In the rows, 128 means zero.
Each path is a new rotation, seen through one point. The rows after it are directions, each followed by how far the rotation turns it, in degrees each step (0 if it stays put).
Each turn is a multiple of 5 degrees from 10 to 175, or 0.
Each row of a path follows its step; steps can be skipped.

step 0: [130 133 139 135 132 130 127 127 122 123 125 126 121 134 132 128 132 132
 126 125 141 127 127 120 134 125 127 120 145 126 129 134 122 124 128 140
 134 122 129 131 121 130 129 121 132 127 122 133 126 135]
step 6: [134 126 138 129 131 135 118 134 128 131 130 127 133 125 125 130 124 130
 130 129 122 124 129 130 126 124 130 124 133 125 119 138 138 127 130 138
 131 132 121 132 123 132 133 129 141 122 114 122 129 136]
step 7: [128 126 133 120 125 133 121 124 134 125 120 131 130 130 126 139 130 123
 112 122 132 128 122 121 132 124 128 132 132 122 131 136 127 128 133 128
 129 129 133 129 128 139 118 126 119 122 131 122 139 136]
step 10: [121 124 129 135 124 126 117 123 133 129 138 126 122 133 132 137 129 131
 132 124 136 128 132 126 132 135 143 132 132 127 126 130 120 126 133 124
 121 134 124 126 122 134 122 124 127 129 135 130 142 133]
step 17: [130 131 127 136 124 136 113 129 125 127 127 127 120 134 120 126 129 121
 128 121 134 127 126 129 139 126 131 115 131 128 124 127 126 136 116 131
 126 133 124 122 129 135 132 129 131 118 122 123 125 135]
step 19: [127 120 126 127 129 132 120 126 128 128 122 136 127 125 131 126 119 128
 126 131 149 132 123 127 134 128 135 142 131 132 122 131 132 125 127 125
 125 123 138 131 133 133 128 119 125 118 131 128 135 129]
step 20: [131 122 117 127 131 120 124 134 128 135 128 122 125 131 137 121 126 131
 128 133 133 118 125 119 135 124 141 117 133 127 131 128 124 121 124 125
 130 133 131 126 118 134 130 127 130 128 119 120 122 130]
step 27: [128 121 127 134 125 135 119 138 132 132 127 126 133 126 135 138 121 137
 134 138 132 129 123 135 126 132 128 131 135 126 128 132 123 132 123 126
 127 130 134 136 121 139 128 127 122 119 130 122 136 137]
Speeds:
[130 128 128 126 129 127 127 125 127 127 132 131 132 128 130 129 128 128
 126 126 130 128 127 127 128 128 130 129 128 128 129 127 129 128 130 127
 124 130 128 127 131 131 128 127 127 129 128 128 130 127] | 120
[127 130 127 128 127 130 128 129 128 125 128 128 132 129 126 128 128 129
 130 130 131 127 126 127 128 128 127 127 125 126 125 130 130 128 125 125
 130 131 127 128 128 129 126 128 127 127 129 127 127 128] | 140
[128 129 128 131 128 131 128 128 126 126 128 129 128 129 127 132 129 128
 131 127 127 130 132 131 129 131 130 125 127 129 127 130 125 128 128 129
 126 129 127 126 129 128 128 128 129 128 128 129 127 125] | 60
[127 130 128 129 128 127 127 129 127 128 129 126 128 130 126 130 128 128
 130 130 131 125 128 128 129 130 128 130 130 131 130 125 128 131 125 125
 126 126 131 127 127 128 128 128 130 127 128 130 130 128] | 45

step 2: [122 128 114 131 128 125 130 119 121 122 128 124 126 129 120 129 127 131
 135 130 128 131 132 124 133 125 120 125 127 120 128 134 132 130 120 126
 134 126 119 136 135 129 127 130 121 122 126 124 129 134]
step 3: [132 127 131 136 133 136 132 122 132 134 130 132 130 127 126 130 121 129
 116 120 136 133 130 132 133 132 127 128 129 127 124 127 134 130 122 126
 131 128 117 127 135 127 132 123 137 135 131 128 120 134]
step 6: [127 136 138 124 125 126 131 129 123 128 134 130 127 129 132 125 130 127
 128 127 124 128 128 124 126 120 124 124 128 131 129 144 126 121 138 133
 125 136 128 117 131 125 136 125 126 131 132 129 130 121]
step 8: [124 133 132 126 126 134 122 127 118 134 137 129 139 133 138 125 124 132
 124 127 128 121 126 125 131 124 129 129 133 120 124 126 128 134 123 120
 119 122 121 131 124 125 135 127 128 122 123 130 131 127]
step 10: [126 128 122 124 124 125 118 123 128 127 124 128 126 127 132 133 124 118
 133 135 120 117 129 122 125 130 122 134 133 135 126 124 126 123 123 130
 135 131 130 131 119 127 123 132 124 124 121 130 121 131]
step 15: [125 128 125 123 123 130 123 128 130 125 129 126 127 126 113 129 124 137
 127 126 131 129 126 128 120 140 128 132 124 135 139 131 126 126 139 130
 133 130 127 123 122 126 116 127 132 132 126 128 130 127]
step 19: [131 127 128 136 124 127 133 121 127 131 129 133 127 129 127 134 124 128
 132 131 135 122 130 130 134 130 128 118 128 124 133 126 130 128 132 132
 131 124 136 141 132 126 140 127 129 133 130 132 115 131]
step 25: [124 126 124 117 126 130 116 129 123 126 125 121 133 136 120 132 129 128
 134 131 134 126 131 133 129 131 132 127 132 129 132 120 122 137 129 122
 127 138 131 132 120 136 129 128 131 128 123 129 125 124]
Speeds:
[131 127 130 127 128 129 127 128 129 128 129 127 130 130 125 128 126 126
 129 129 126 129 128 129 130 126 127 129 131 124 129 127 128 128 129 126
 130 129 129 129 128 126 131 126 130 126 129 128 129 130] | 130
[129 128 130 126 126 127 129 125 129 130 128 128 128 130 129 129 129 128
 127 130 129 128 126 128 129 128 124 127 130 128 126 128 127 127 129 128
 126 126 128 129 130 130 127 124 128 128 128 128 128 125] | 25
[125 125 129 130 125 125 128 128 129 127 126 127 129 132 126 126 129 128
 129 129 130 127 127 128 127 128 128 128 125 127 126 128 126 129 127 128
 131 130 130 128 128 129 128 130 127 129 128 126 130 128] | 140
[130 128 125 128 127 129 124 128 130 129 128 128 128 127 128 128 129 128
 128 130 127 130 128 130 129 127 128 126 127 127 128 128 130 129 127 125
 129 128 130 127 127 127 123 127 128 131 127 126 130 128] | 25
[127 130 129 130 130 130 128 125 126 126 131 131 132 129 128 128 128 129
 130 127 126 130 126 129 127 126 125 128 127 130 128 127 127 126 125 129
 129 129 128 127 127 129 127 128 129 128 130 127 128 128] | 10

step 2: [132 136 131 133 125 124 128 126 132 119 127 136 129 121 128 125 123 124
 129 121 137 126 125 133 127 132 131 116 126 134 130 134 115 131 128 125
 125 132 127 132 125 128 122 141 137 137 130 125 123 122]
step 3: [123 130 128 124 133 123 126 117 119 122 123 125 130 126 120 127 126 130
 134 125 117 113 130 129 135 135 124 124 128 121 131 121 130 125 136 128
 124 130 124 126 138 134 132 132 129 135 135 121 128 125]
step 6: [137 130 129 120 124 117 124 124 125 121 127 130 131 133 125 134 132 127
 135 126 131 133 132 124 126 137 127 118 117 131 130 117 131 134 129 143
 133 133 128 128 131 125 128 125 132 128 120 136 127 125]
step 14: [139 127 120 127 133 122 130 126 128 124 129 138 128 127 125 129 121 124
 129 121 131 127 126 137 120 134 130 124 117 123 131 125 129 135 136 136
 121 141 123 124 131 131 126 129 126 124 118 129 136 124]
step 15: [129 129 128 134 123 124 125 124 119 136 136 126 133 118 129 131 130 123
 135 124 128 122 130 129 121 130 129 125 118 123 128 122 126 134 127 131
 134 129 125 133 125 125 129 136 138 141 129 120 119 135]
step 21: [132 124 131 123 127 122 125 122 134 119 122 128 133 128 127 123 130 126
 131 123 124 127 126 133 132 135 129 124 109 132 135 135 125 138 140 135
 132 130 123 127 130 132 128 131 137 124 130 136 121 127]
step 22: [127 124 118 130 131 121 128 121 126 128 130 130 133 127 131 125 131 123
 129 125 137 123 131 124 121 134 126 119 126 122 127 121 127 125 129 129
 129 146 115 118 135 128 130 136 125 131 126 122 123 130]
step 25: [141 129 132 130 131 122 129 121 127 126 131 137 123 129 126 130 128 129
 135 123 125 125 139 134 122 139 129 121 124 130 129 125 122 122 117 133
 130 126 131 128 128 125 124 130 135 144 138 126 130 124]
Speeds:
[127 129 129 130 128 126 129 126 129 127 126 128 128 128 127 127 125 130
 128 128 128 129 128 130 131 126 127 127 131 130 127 128 126 125 129 127
 126 126 130 131 130 129 127 129 128 129 131 127 128 127] | 45
[131 131 127 128 129 130 128 126 126 128 127 129 129 128 127 126 127 130
 126 130 126 126 126 130 129 128 126 131 126 128 128 131 127 129 131 126
 127 129 128 127 127 128 127 129 127 127 129 129 130 130] | 155
[125 130 127 128 126 129 128 127 124 127 131 128 129 127 125 129 127 127
 130 128 129 125 127 128 129 128 128 128 129 130 127 126 128 127 130 130
 126 130 129 129 126 127 128 129 128 128 124 128 127 127] | 90
[129 127 129 127 126 127 129 129 132 127 127 127 128 126 127 125 130 129
 128 126 128 131 126 129 128 126 130 128 129 129 126 127 127 131 130 130
 128 130 129 126 128 128 126 129 126 128 125 127 129 126] | 145

step 3: [138 140 124 126 134 135 126 128 127 131 128 127 127 131 126 122 125 132
 133 135 128 142 135 126 122 126 133 125 128 137 132 123 128 128 134 124
 124 129 128 130 135 125 122 121 124 127 110 132 127 127]
step 13: [135 124 119 132 116 127 119 128 132 128 132 133 134 137 128 125 137 126
 130 118 131 128 128 139 121 128 128 124 130 132 133 126 125 126 138 123
 125 125 120 126 128 123 126 129 119 131 138 124 121 121]
step 16: [131 132 120 123 130 129 136 129 132 123 126 124 135 123 132 123 128 127
 117 132 139 139 133 133 124 134 129 134 130 131 142 127 126 124 131 126
 123 127 121 134 127 126 135 132 136 128 122 134 123 137]
step 17: [141 134 135 124 131 123 122 132 126 130 119 121 130 128 130 126 123 135
 134 122 120 124 127 128 119 140 122 133 131 120 136 130 125 127 122 121
 131 124 128 120 132 127 117 128 131 127 133 127 133 129]
step 18: [127 116 130 135 126 132 117 131 123 118 127 125 131 127 130 121 126 118
 140 121 127 124 134 123 121 123 139 124 124 129 126 123 126 127 124 129
 133 126 126 129 121 129 134 123 124 129 136 126 120 134]
step 20: [131 134 127 126 131 122 134 121 129 134 131 130 124 130 134 122 136 124
 137 123 131 132 127 126 122 128 127 127 136 125 120 121 129 122 129 130
 116 136 126 129 133 129 136 127 133 130 130 126 147 126]
step 21: [140 130 126 131 132 124 133 127 129 123 125 123 130 131 121 137 125 119
 121 133 129 134 125 136 121 125 136 129 129 138 129 124 121 117 131 122
 132 124 129 135 124 118 126 130 122 119 128 123 131 128]
step 27: [125 125 128 135 135 129 123 121 136 132 127 123 125 127 138 132 124 121
 132 133 136 116 128 132 122 131 126 115 133 135 131 128 123 119 121 127
 128 129 137 133 134 130 122 130 125 132 127 128 122 137]
Speeds:
[130 127 126 127 128 127 127 130 125 130 130 127 128 128 126 127 125 128
 128 127 130 127 128 129 126 128 128 128 128 130 127 127 128 128 128 129
 128 126 130 126 129 129 125 129 126 132 130 125 125 129] | 80
[132 127 131 128 124 127 127 129 129 128 127 129 128 129 125 128 127 128
 127 128 124 125 128 132 127 129 131 130 128 127 128 128 127 128 127 129
 128 126 125 129 126 129 129 129 128 127 129 126 129 127] | 90
[129 129 127 129 128 126 128 127 129 130 129 127 124 128 125 128 125 128
 128 131 128 128 129 129 130 129 127 128 127 128 131 128 127 126 131 129
 130 130 130 129 127 127 131 128 128 130 129 129 131 130] | 65
[127 127 127 127 127 129 131 129 128 130 129 127 126 131 131 129 129 130
 131 128 126 126 128 129 128 128 128 128 129 128 128 128 128 127 128 127
 127 126 126 130 131 126 125 129 129 128 130 128 130 131] | 110
[127 127 129 129 127 130 126 129 128 128 128 127 127 127 130 129 127 127
 128 128 126 125 127 129 128 129 126 126 129 129 130 128 133 128 128 127
 127 127 128 129 126 126 128 124 124 129 130 129 127 127] | 80

step 1: [124 118 128 130 135 130 127 131 125 122 127 129 128 130 132 129 137 129
 118 135 119 129 132 121 139 125 137 127 128 126 117 133 126 128 130 120
 115 130 136 124 123 128 117 131 120 119 125 128 128 132]
step 3: [117 135 135 131 136 134 124 132 125 128 124 130 132 130 128 121 124 134
 138 117 126 123 130 124 126 132 131 135 136 132 119 132 139 123 119 138
 125 133 128 124 127 132 123 126 126 135 131 125 128 136]
step 6: [124 131 131 132 131 133 125 123 130 128 121 133 133 125 121 118 135 132
 134 119 126 127 129 126 124 116 135 133 132 131 112 130 119 126 130 127
 129 128 141 121 123 131 129 120 122 134 130 126 135 131]
step 8: [114 126 127 129 134 127 128 127 120 128 132 128 132 129 133 136 129 129
 121 121 125 115 135 128 133 133 127 114 120 130 117 129 132 125 127 128
 129 130 138 135 125 132 116 129 125 125 131 132 125 135]
step 12: [138 135 129 136 130 129 119 128 125 128 130 139 131 120 134 121 130 116
 125 128 129 124 121 121 126 132 127 124 126 135 135 135 131 125 128 133
 126 130 132 134 122 118 134 132 120 135 115 133 128 122]
step 14: [123 130 133 114 128 125 122 133 133 128 129 129 135 125 126 128 135 136
 126 127 128 137 127 135 137 132 123 133 129 120 122 120 131 124 132 119
 131 124 126 142 125 123 129 128 128 137 117 134 131 128]
step 17: [121 131 132 115 131 130 132 136 123 128 130 127 135 114 136 119 137 118
 128 126 126 143 130 124 133 129 121 129 125 129 132 119 134 128 131 123
 121 130 133 129 129 125 126 129 125 127 122 130 126 122]
step 27: [133 123 126 131 125 125 123 130 134 128 136 131 130 118 134 134 141 121
 136 126 125 137 129 125 124 128 127 128 126 135 116 123 130 125 136 136
 118 137 128 123 133 129 127 127 133 118 119 133 127 127]
Speeds:
[128 130 128 128 130 130 129 129 128 129 129 128 128 128 130 127 129 127
 127 125 130 127 130 126 128 126 130 127 126 130 128 127 127 126 128 126
 125 128 129 127 132 129 124 127 129 127 130 129 130 129] | 155
[127 127 129 129 129 131 127 131 130 127 126 130 128 128 128 130 129 128
 129 128 126 129 128 125 128 127 127 128 128 130 131 128 132 129 126 129
 128 129 127 126 126 128 126 130 129 124 128 127 126 127] | 45
[127 127 130 127 130 128 126 127 128 128 128 127 127 131 127 131 129 127
 126 129 127 130 126 131 128 129 126 127 128 129 129 126 128 127 132 128
 125 130 128 131 129 130 126 128 126 126 127 126 129 128] | 110
